These are runs of 4 systems, one row a step. Runs of the same system follow the same rule from any start.
(in the rows, 128 means zero)
Q615, path 1, 8 rows:
[[143 136 112 137 127 103  92  78 117  79 106 136  92 152 129 106 114  87
  128 165 179 134 117 127 163 158  55 113 128 149 134 144]
 [145 143  91 129 146 110  77  71  97  95 122 141  93 155 119 130 119  84
  127 151 190 131 122 110 155 165  54 128 134 165 131 155]
 [152 155  76 126 163 126  68  68  79 108 136 137 107 150 127 152 127  93
  124 139 181 126 125  90 146 160  55 132 142 174 124 155]
 [147 167  68 122 174 130  66  68  76 131 153 131 113 139 127 164 135 104
  120 128 168 125 141  77 134 153  66 148 151 167 119 161]
 [150 172  58 126 179 137  83  78  71 153 157 127 129 139 128 175 142 115
  118 116 147 120 154  70 131 147  89 146 157 162 117 157]
 [144 171  56 136 173 154 105  87  80 178 159 104 137 141 131 183 148 128
  115 106 120 127 167  58 120 144 113 145 169 149 117 155]
 [134 169  74 140 157 161 126 114  86 184 153 100 137 136 139 181 145 144
  120 103  97 124 171  61 122 137 145 140 166 139 114 142]
 [119 161  87 148 147 165 160 143  84 188 144 102 135 134 142 176 139 153
  115 102  82 125 175  76 110 129 168 137 156 133 116 128]]
Q71, path 2 (8 x 32):
[[138 185 110 115 111 145 165 106 126 193 108  79 137 148 182  95 134 174
  129 116  54 129 149 115 129 146 156 168 157 135 127  94]
 [128 168 121 119  94 141 181 137 128 179 116  87 142 135 173 100 135 179
  125 107  48 129 151 131 122 134 178 157 138 111 122  91]
 [114 151 139 131  75 141 179 158 148 166 112  86 141 117 165 110 132 179
  131 104  53 134 153 154 115 113 182 137 116  93 111  89]
 [ 99 131 153 140  72 141 172 182 161 152 130  96 133 102 141 135 138 183
  127 103  67 132 157 164 106  99 183 116 101  76 106  93]
 [ 93 106 151 141  72 142 161 197 164 137 128 122 126  96 125 159 140 163
  121  98  99 134 147 166 109  87 185  95  94  76 111  96]
 [ 87  95 149 145  89 138 140 197 158 114 129 146 125  96 106 179 132 143
  116 107 135 126 140 160 104  78 167  77  82  81 116 103]
 [ 88 100 150 140 116 138 116 176 143  98 127 169 115  87  83 202 117 106
  104 114 172 121 141 146 103  69 136  76  81  96 117 131]
 [ 85 100 136 137 148 141  93 149 119  92 129 183 106  90  82 198 110  84
  105 118 203 120 152 130  99  84 112  74  88 132 120 154]]
Q519, path 3:
[[ 98 147  99  94 165 144  88  71 106 124 114 166  97 118  94 117 128  88
   74 107 177 137 158  91 129 154  78 125 167 190 148 135]
 [100 131 104  84 161 136  85  72  98 124 120 175 104 125  91 124 123  81
   77 115 180 126 148  95 119 160  77 133 175 182 146 139]
 [ 96 113 103  81 158 122  77  69  89 114 132 172 113 132  93 130 116  73
   81 123 178 116 126 100 122 164  77 143 180 166 135 152]
 [107  95 108  77 151 113  73  72  87 117 143 158 129 137 102 134 109  72
   96 142 169 107 115 110 123 163  74 155 170 158 123 154]
 [121  84 116 100 149  99  74  80  94 114 155 138 147 138 114 142 114  72
  120 163 162  94 101 125 126 156  75 162 157 137 111 155]
 [141  83 120 113 131  96  74  88  95 107 158 123 161 147 127 148 123  80
  145 170 151  95 101 137 130 158  84 166 145 122 100 155]
 [155  81 114 126 122  91  80  98  97 109 161 111 169 152 135 153 123  90
  161 175 139  97  95 158 138 157  91 162 125 103  87 148]
 [163  89 108 143 103  93  91 117 111 111 167  94 169 156 148 153 129 101
  175 166 131 102  95 157 140 142 107 156 101  80  85 140]]
Q844, path 4, 8 rows:
[[107 159 114 136 129 168 211 155  95 162  87  95 118 142 172 123 121 149
  114 140  93 104 180 102 118 141 152 114 167 168 133 133]
 [120 178 107 165 138 167 192 146  87 162  92  96 103 139 169 131 128 156
  117 132 106 115 181  88 128 132 140 108 157 173 133 143]
 [127 190 100 172 145 165 167 138  88 151 102 102  83 132 162 150 132 147
  129 129 124 131 181  76 132 125 132  99 135 166 131 144]
 [136 195  94 178 153 151 140 126 105 134 117 112  78 134 149 168 126 137
  134 126 144 137 170  77 139 114 122  99 114 152 129 143]
 [145 188  80 168 157 146 111 120 110 132 117 126  85 136 130 186 125 119
  133 122 160 139 162  85 141 103 110  87 101 147 131 147]
 [149 175  77 159 155 140  83 112 111 117 134 143  93 134 119 192 130 110
  125 118 178 143 146  92 134 105  94  96  96 141 122 144]
 [148 154  79 153 160 130  58 101 114 111 159 156 104 124 103 190 130 101
  126 113 185 145 140 103 134 115  88 107  95 136 117 148]
 [149 125  97 145 153 124  43  96 121 106 174 162 121 111  83 195 140  99
  126 111 177 141 122 113 129 114  87 117  95 125 107 142]]

Which system made each run below?
path 5 (5 x 32):
[[105 125 144 133  88 133 166 175 137 165 139  94 148 108 155 160 134 167
  132 115  69 115 152 150 103 102 184 134 110  81 101 102]
 [ 94 104 149 146  82 137 164 191 140 146 141 114 140 103 133 170 130 161
  120 115  93 115 147 156  98  96 183 118 106  69 101 101]
 [ 82  87 150 139  91 145 155 195 135 130 141 136 129  99 121 183 126 146
  113 118 119 116 141 155  89  89 173  96 106  78 104 115]
 [ 76  80 148 138 106 133 135 187 127 112 135 157 119  95  99 201 115 120
  104 123 148 101 139 140  92  82 156  89  99  89 110 125]
 [ 78  91 147 138 135 136 120 163 115  94 138 177 108  88  92 203 112  99
   96 132 181 102 143 130  93  88 121  88  97 112 110 151]]

Q71
path 6 (5 x 32):
[[ 97 150 119 105 130 163 193 127  97 175  81 100 135 139 165 109 123 140
   88 136  81 100 172 110 115 155 144 136 187 166 140 129]
 [114 177 114 130 144 163 192 124  95 172  77  93 124 143 171 109 128 149
  105 136  91 109 175  91 128 157 135 126 182 180 139 136]
 [121 186 103 152 147 159 174 121  95 163  79  83 108 145 172 123 135 154
  124 143 109 116 174  89 134 149 121 124 171 182 135 137]
 [135 189  97 169 149 153 149 115 100 149  97  91  87 143 168 135 127 143
  131 141 126 130 172  75 143 128 110 118 149 169 132 141]
 [143 192  90 167 146 137 124 108 102 142 117 104  83 144 157 150 126 127
  138 132 143 140 164  72 147 120 106 115 128 157 133 145]]

Q844
path 7, 5 rows:
[[126 173 106 114 139 127 136  74 109 139  74 109  98 155 160  88 117 111
  111 160 138 112 150  93 143 171  77 142 177 191 148 131]
 [122 175 108 122 146 133 142  79  96 144  76 108  96 152 167 103 120 112
  108 158 136 108 157  84 147 166  87 134 175 186 142 138]
 [118 167 106 129 154 145 158  99  83 147  81 112  97 148 159 124 122 120
  108 153 133 104 165  80 141 161  91 131 176 183 148 143]
 [109 175 101 135 158 152 168 114  77 145  87 114  98 141 156 144 119 126
  104 148 132 100 168  72 126 154 108 126 169 184 143 148]
 [100 164 114 134 153 166 178 134  72 146  88 124  94 132 143 156 121 127
   96 142 133 101 172  68 117 147 119 115 170 185 139 155]]

Q615
path 8 (5 x 32):
[[135 129 121 137 124 102  64  95 137  74 123 137 107 127 103 130 126  90
  131 144 193 135 114 143 153 138  60 110 106 137 126 144]
 [150 136  92 134 142 109  56  74 115  92 136 147 109 141 104 146 131  90
  122 135 191 133 112 116 150 149  62 125 122 142 121 146]
 [155 147  73 124 154 118  48  62 102 111 149 149 117 147 104 156 138  88
  117 127 178 142 121  97 142 154  66 136 132 151 123 149]
 [161 170  65 122 168 126  52  59  90 134 159 138 118 142 106 166 146 105
  119 113 165 140 133  86 133 154  71 148 146 158 115 143]
 [158 173  47 121 166 140  61  68  89 160 166 122 133 141 120 170 149 125
  121 100 139 139 142  78 128 146  92 150 148 150 113 140]]

Q615
path 9 (5 x 32):
[[107  84 109 113 159 127  92 105  66 140 168 141 158 124 119 189 120  86
  116 144 147  87 136 106  90 138 112 162 162 133  93 172]
 [126  89  94 125 148 115  94 104  70 144 177 116 174 135 136 182 125  95
  140 155 130  86 131 122 109 142 119 169 143 112  82 156]
 [156 111  85 138 133 109 100 106  80 146 185  91 178 158 158 184 133 109
  162 160 112  93 120 128 125 142 120 166 121  98  85 151]
 [172 121  81 154 113  98 103 115  90 143 178  75 172 154 169 178 134 128
  170 160 100 106 108 131 141 139 126 169 108  77  91 138]
 [192 141  84 162 100 105 110 123 114 143 160  67 161 168 180 161 135 141
  187 157  94 111 105 140 155 128 130 158 101  71  93 123]]

Q519
